128 stands for zero in the data rows.
Some points, each followed by its number:
[251 147  84 124  73  49 151 128 144  35  58 114 203 164 128 181  63 113
 131 194 150 107  98] 0
[152 134 152  68 125 138 120 172 152 199 110  83  14  55 204 111  95  61
 144 120 151 167 127] 1
[ 76 111 141 130 159 121 128 121 130 153 147 129 130 124 121 114 144 134
 152 110 142 124 139] 2
[ 93 130 100 145 137 138 116  95  97 129 115 145 163 146 145 121 125 147
 102 159 139 147 112] 3
[156 134 125 116  88 107 182 140 126  65 130 144 148 126  81 200 152 129
 134 170  67 141 127] 4
[129 135 132 144 133 134 136 131 139 143 130 129 130 130 132 125 141 134
 147 119 131 135 130] 5
[122 136  95 155 145 158  73 132 111 134 115 153 111 119 119 120 129 133
  73 143 127 146 113] 6
[146 128 218 182 150 182 190  93 171 208 105  75 105 149 138 161 157  88
 154 156 160 126 145] 7
[ 43 171 130  72 160 196 102 165 171 129  95 104  31  42 178  67  81 177
  93 121 109 124 145] 8
[107 171 135 149 121 144 117 130 128 167 125  96 147 121 145 114  92 114
 119 116 156 138 147] 9
[135 132 124 140 130 141 133 115 137 138 135 134 132 137 125 121 134 134
 143 122 129 133 139] 10
[ 67 134 129 109 135 137 128 148 150 120 125 143 129 142 143 132 132 122
 133 146 121 125 107] 11
[131 137  52 188 137  76 131 137  68 152 187 125 158 121 121  77 110 121
  60 126 147 121 135] 12
[116 123 131 153 100 104 132 124 105 149 139 119 163 142 120 113 114 131
 109 113 122 118 128] 13
[152 122 145 185  91  82 154 107 141 102 116 115 165 133  79 112 172 132
 105 135 107  78 164] 14
[147 117 155 131 129 105 127 138 146 146 143 114 132 121 129 136 128 135
 133 153 125 123 114] 15
Which two points above are nearest to each new point by angle? Their numbers follow each, nearest first.
[121 128 127 126 126 103 137 145 152 131 137 118 140 130 100 123 130 113
 123 108 129 130 147] 14 13
[119 119 129  96 114 126 138 140 164 118 130 117 118 121 144 115 126 133
 167 123 134 131 142] 1 8
[134 139 113 109 111 132 121 136 117 113 117 123 141 137 135 140 119 141
 107 140 128 127 139] 0 4
[193  65 137 159 166 199 106  81 142  91 168 156 190  95  88 141 169 172
 144  66 123 113 137] 10 14
[138 112 142 113 126 100 156  74 158 110 133 165 142 150 102 106 167 151
 125 143  99 146 141] 14 4
[195 170  88  96 108 172 126 117  97  80  62 144 145 111 130 168  63 117
 120 163 104 120  90] 0 4
[138 111 124 144 116 114 155 129 132 122 151 133 153 145 103 108 137 123
 131 144 124 118 136] 14 13
[ 98 116 169 108 101 108 134 162 142 139 121 130 131  95 134 114  83 146
 153 102 132 117 140] 8 1
